Every row has a hidden score. In each pair, how much higher is the second row's than the first's? 15 means about the same, 30 much higher and 0 much lower. The score is a weighted sum of the row's numbers plus the product of two more (or one squared), each taken from its middle value.
[ 28 -18  15  10   3  11   1  -1  10  13  -5 -17]
[-10  10 -26  32  14   9  12   9 -38  -7  -8  19] >> 18
[-35 -41 -16  19  59  65  45  62 -96 -27  -7  74]
[ 24 -23  15  -9  -6   7 -14 -17   0   6  -2 -31] >> 11
[ -4  38  28  -3 -17 -40  -2 -63  79  17   5 -71]
[ 86  27 -82  14  86 -31  41   0 107  41 108  28] >> 14
[ 29  -6   0  -8   8   0 -12  17  38  39  17   5]
[  7 -17  33 -55 -13 -29  30 -17  13  16   0 -43] >> 16
[  1   4  17  -9 -14 -10 -30  -5  18  10  21   4]
[-30  15   3 -38 -15 -27   4 -12   1 -13 -11   3] >> 17
[  0  12  13  32  27   8  25 -24 -11 -13  27   5]
[-11   9 -32  52   9  10  23  25 -47  -2 -17  32] >> 20
[ 13 -14  35   0 -15  15 -27  -1  14  19 -20 -18]
[ 21   5  -8 -75 -36  -5  -6 -56  -8  61  10  13] >> 24
[ 33 -38 -42  31  43  43  37  29 -32  12 -48  -3]
[ -7  11 -26  42   8  16  16  30 -32  10 -25  22] >> 14
[  5  33  27 -11 -28 -53 -11 -69  79  18   0 -76]
[ 23 -12  13  15  -9  10 -17 -11  11  -1   9 -19] >> 12
[-14   5   3 -20  -2 -16  10 -16  -6 -19  -5  -6]
[ 16  -8  44  -4 -13  14 -37  -9  24   0   0  -6] >> 15
[-16 -27  32  11  54  36  28   0 -18   8   9  -6]
[ 30 -25  12   5 -10   5 -12 -15   1   0   7 -31] >> 15
[-20  26   4  22  -4 -23  15 -30  17 -12   7 -15]
[  1   6  16  -6 -15  -9 -30   0  19   4  25   4] >> 14
[ 16 -12  20 -13  -7   8 -24  -1  20  23  -1 -10]
[-99  69 -22 -69 -34 -55 -50  -4   3 -67  43  53] >> 17
[-25  11  11 -53  -4   0   8 -37  27 -49  22 -19]
[ -33  -16  -41   33   24   48   43   64 -109  -46   -3   88] >> 12
[ 14 -27 -15  11   0   9  55   4 -35   3 -50 -13]
[ 17 -29  18 -17 -15  15 -15 -29  -9  -2 -11 -45] >> 12
[ 12  14  57 -35   6  13 -53  36  86  99   4  32]
[-61  36   4   0 -10 -66  55 -65   4 -77  57  -7] >> 23
[-20 -12   2  30  -9  15  12  -9 -34 -30 -23  14]
[-11  13  13 -16 -14 -13 -32  -9  14  -5  31   7] >> 12
[-32   7  -4   9   0  -9  16 -16 -25 -24   7  14]
[ 18  -8  29  -1 -10  17 -33  -2  25  22   3  -7] >> 14
[-18 -15 -11  29  -6  25   9  18 -40 -12 -55  16]
[  2  79 -90  20  58 -68  63  28 -28  23  75  39] >> 11
[ 50 -41  14  12  12  24  31  10   4  42 -42 -37]
[  15    3  -85   38  -72    1    0   94 -107  -54  -31  111] >> 17
[ 19 -18   6 -30   0  14   4 -28  -5  27   9   0]
[-62  18  29 -74 -24 -58  41 -77  24 -89  43 -23] >> 28
[ 42 -13 -12  -2  15  -5   1  18  35  24  26  -9]
[ 19 -25  19   2  16   8 -16  32  29  -1 -11 -28] >> 18
[ 10 -26  16  10  11  10 -11  13  12  -6   5 -11]
[-15   3 -27  44  -9   5  23  23 -63 -34   4  53] >> 14
[ 12 -14 -28  47  28  31  12  17 -28  -5  -1  14]
[-49  -5  20  39  62  50  49   3 -33 -29  12  10] >> 15
[ 23 -16  20  14   6   4 -22  13  26   8   6 -14]
[ 41 -31  18  19   4  12   5  -1   4  27 -12 -22] >> 14
[ 12 -14  33 -15 -13  12   0   1  22  31   0 -16]
[ -8   1   0  -2  -1 -14  15  -7 -15 -12  -8  -2] >> 15
[ 24 -39  22   7   0  19 -11   6  14 -16   9 -27]
[-23  -3  17  38   0  14  31  -7 -21  -9  13   9] >> 12
[-20  -3  -4  41  -3   5  18  -2 -32 -15 -13  15]
[  -7  100 -109   20   64  -82   88   30  -26   15   87   44] >> 12
[ 33 -22   2   8   1  -3  -1  -6   8   7  18 -22]
[  77    0 -127   41 -127  -85  -72  117 -126  -76  -49  127] >> 20
[-18  20  11 -19 -17 -22 -37 -11  15 -10  41  13]
[  8 -13  52 -10 -18  12 -41  -8  18  36  -9  -5] >> 16
[-16   7 -34  31  16   5  23  24 -44  -7 -23  30]
[-43  23   3  -7  -8 -43  39 -51  -7 -52  46   5] >> 13
[-24 -31  -5  15  50  48  39  40 -71 -15  -5  45]
[ 12 -11  39   3 -17   0 -33 -11  15  18  -3 -14] >> 13
[-13  74 -92  -1  56 -57  61  31 -23  20  53   0]
[ 16 -15  12  -1   0   0 -20  18  22  -5  -4 -22] >> 14
[  4  18  13  35  21 -24 -42  45  37   5 -11  -7]
[-79  60 -31 -62 -20 -32 -57   3   7 -51  36  54] >> 15
[ 10  -6 -21  10  14   4   0  20 -15  15 -14  11]
[  9 -23  11  10  19   6 -13  31  18 -12 -15 -19] >> 15
[ 21   6 -17 -91 -54  -5  11   0 -29  71   9  22]
[-33  22   0   3  -3 -32  32 -36  -7 -54  40   6] >> 10
[ 16 -21  41 -11 -15  12 -29  -6  21  33   0 -21]
[ -3  47   2   3 -43 -66  -3 -55  58   3 -12 -47] >> 18
[ 34 -27  18 -15 -17  24 -13 -21  13  20  22 -12]
[-36  28  -9 -24 -12 -22   0 -10   0 -32  19  20] >> 17
[  2 -29  38   1 -38  25 -39 -42 -26 -24 -13 -43]
[-41  32 -25   0  -3 -10 -18   6   1 -34   6  22] >> 16
[-17   0  13 -50   0 -21  17 -25  17 -32  10 -18]
[ 49  -9 -14   6  17  -6   8  16  39  14  28 -16] >> 14
[ 58 -57 -34  42  50  61  50  32 -27  25 -68 -22]
[ -3  26   0  10 -23 -26   5 -22  24  -5  -7 -20] >> 13
[-60  36   5 -43  -7 -64  54 -64   2 -72  56  -4]
[ 15  -5  18   5  -5  -2 -23  -2  15  14  15  -3] >> 10
[ -4 -35  -4  44  -6  64 -15  35 -45   5 -90  12]
[ -1   3  24 -21 -25 -26 -21 -17  18   0  15  -5] >> 7
[-40  18 -24 -40  -5 -20   2   3 -13 -29 -14  19]
[ -5   1   2 -34  -5  -6  -2   5   9   5 -15  -4] >> 14
[  6  -5  50 -16 -13  10   0   5  40  54  -3   0]
[ 14 -10  33  -6  -4   0 -27  -5  21  33  12   0] >> 13
[  4 -11  43   5 -26  15 -42 -20   2  13  -3 -12]
[-24   4  -1  21  -7   8  13  -1 -22 -16 -19  14] >> 17
[-14   0   9  32 -16  36  -1  13 -30 -13 -53  11]
[ -2  49  16  26 -24   0 -12 -65  62  -6  32 -50] >> 17
[ 15  -8  43  -8 -15   9 -43  -3  21  39   3  -1]
[  1   0  11 -36  -3  -6  -6  -4  15   5  -8 -11] >> 16
[ 12 -20 -20   4  25  11  41   6 -27  -5 -43 -12]
[  51    0 -127   39 -127  -61    0  119 -121  -71  -54  127] >> 15
[ 11 -10  29  -1   0  11 -24 -14   7   7   7 -17]
[   3   72 -100   45   61  -38   62   51    0   36   32   44] >> 17
[-14  11   9 -16 -15 -15 -32  -9  14 -12  33  12]
[  0   0  24  20  21   4  12 -35  17   2  20   0] >> 15
[-61  30   3 -54 -11 -66  56 -63   6 -78  50  -6]
[-66  49 -22   0 -17 -31 -48   0   7 -47  31  42] >> 10
[ -1   3  63  -2 -21  28 -62 -11  31  35   3   0]
[ -1  -6   0  -8  11  -7  20 -14 -15  -5  -5  -8] >> 16
[-25   5  31 -45 -16 -35   6 -51  29 -29  44 -17]
[-19   6   7 -33 -13 -24   0 -11  -1 -11  -5  -6] >> 12
[  4  -8  41  -7 -18  14 -43 -11  17  26   2  -6]
[  0 -18  10 -18   3   7 -17  -4  11  11   7 -13] >> 15
[ -9  10 -28  43 -27   5  17  27 -50 -25   2  49]
[ -6  -6 -13   0  -1  24   3  21 -35   2 -39  22] >> 19
[-17  12  -4 -11  -4 -11  -8  -5  -4 -14  16  12]
[ 39 -19 -29  47  18  49 -28  66 -25  60 -53  22] >> 25
[ 11   0   8  19 -40 -37  -9 -29  33   7   4 -24]
[-12   8 -34  44   6  11  17  28 -48  -2   0  33] >> 15
[ -2  29  -5  -2   6 -24 -30  13   0  20  -8  11]
[ 91 -63  10  69  35  61  39  15   4  52 -42 -48] >> 11
[ 32 -46  29   0   7  26 -10   1  19   2  13 -29]
[-11   7   7 -20 -12 -10 -23   0  12  -5  11   9] >> 14
[-36   0 -20 -22  -7 -11 -11   8  -6 -26   4  26]
[-24   4 -12  45   7   7  32  10 -58 -34   5  38] >> 14
[-49   0  17  29  71  41  50  -8 -29 -28  22   6]
[-13 -10  -8  36  -2  30   9  26 -36  -4 -49  13] >> 19
[-26   6  12  38  20   0  32 -19 -18 -11  13   4]
[ 31 -41  17 -23  13   0  41  -6  -4  19 -48 -44] >> 16
[ 31 -29  21 -10   6   0  26  -6   9  29 -39 -38]
[-23 -14  20 -49 -16  -7  -3 -24  15 -30 -13 -17] >> 17
[ 29 -23  17 -59 -23  21 -12 -39  17  53  23 -11]
[ -2  -3   8  -7  -5  -9   0 -15   0 -14  11   0] >> 16
[ 27 -27   7 -51 -21  17  -1 -33   3  30   9  -5]
[ 3 -3  1 -4  3  0  3 -3 -1  4 -9  0] >> 16
[ -3 -38   0  38 -11  58 -13  42 -44   6 -98  17]
[  1   6  32  -3   7 -13  -5 -37  41  23  16 -38] >> 6
[ -9   4  23 -12  17   4   4 -15  36  18  -4 -27]
[ 18 -14 -20  46  21  26  21  11 -21   7 -10   0] >> 15
[ 19 -44   9 -30 -10  33   9 -17  -2  -2   4 -17]
[-20  12 -11 -37  -1 -10 -10   5   0 -11  -8   9] >> 16
[-43  37   5 -31 -24 -32 -50 -11  14 -29  48  29]
[ 39 -18 -21  58  29  57 -19  31   2  15  13  13] >> 14
[-27   2   9  15 -15  -7  24 -20 -17 -31  -3   5]
[  0 -16   5   4   7   8  -3   2   3  15  -2  -9] >> 14
[ 15  30  -4   9 -46 -35 -11 -20  33   3   2 -23]
[  4   0  21 -14 -14  -8 -17  -5  21  11   8  -7] >> 13
[-12 -12  13 -24  -7 -12   0 -27   2 -30   6  -9]
[-12  15  15 -16 -17 -16 -37  -5  21   2  35   0] >> 14
[ 29 -23  12   5  -8   6 -12 -14   6   4  14   0]
[-93  66 -35 -60 -20 -42 -48   0  -7 -68  48  56] >> 17
[-35   4  -7  -3   0  -9  18 -22 -24 -44  -3   6]
[ -7  36  24   8  -8 -13  -7 -40  66   4   9 -48] >> 18
[ 17  63 -54  -4  39 -61  44  15  11  35  76  19]
[  0 -16  -3   2   8  -3  -2   8  21  13  18 -12] >> 19
[ 51 -43  44  -9   3   0  46 -22  12  47 -43 -62]
[ -29  -24  -25   42   27   53   49   63 -107  -35   -8    0] >> 16
[ -45  -11  -40   40   34   53   50   64 -110  -48   -5   90]
[  8  -6 -38  41  26  32 -16  22 -22  -8  18  30] >> 12
[ 10 -18   0  -8 -17  10 -35 -16   9  24  -3 -12]
[ 43   4 -22  10  27 -10   5  25  46  18  40   5] >> 14
[-13  18  16 -34 -17 -10 -36   4  35  12  21   4]
[ -3  24  14  27 -15 -17  -3 -31  29  -1  15 -19] >> 16
[ 14 -17  18   4  17   9 -17  25  30  -1 -10   0]
[ -7 -29  -2  51 -15  60 -12  40 -44   7 -84  19] >> 20
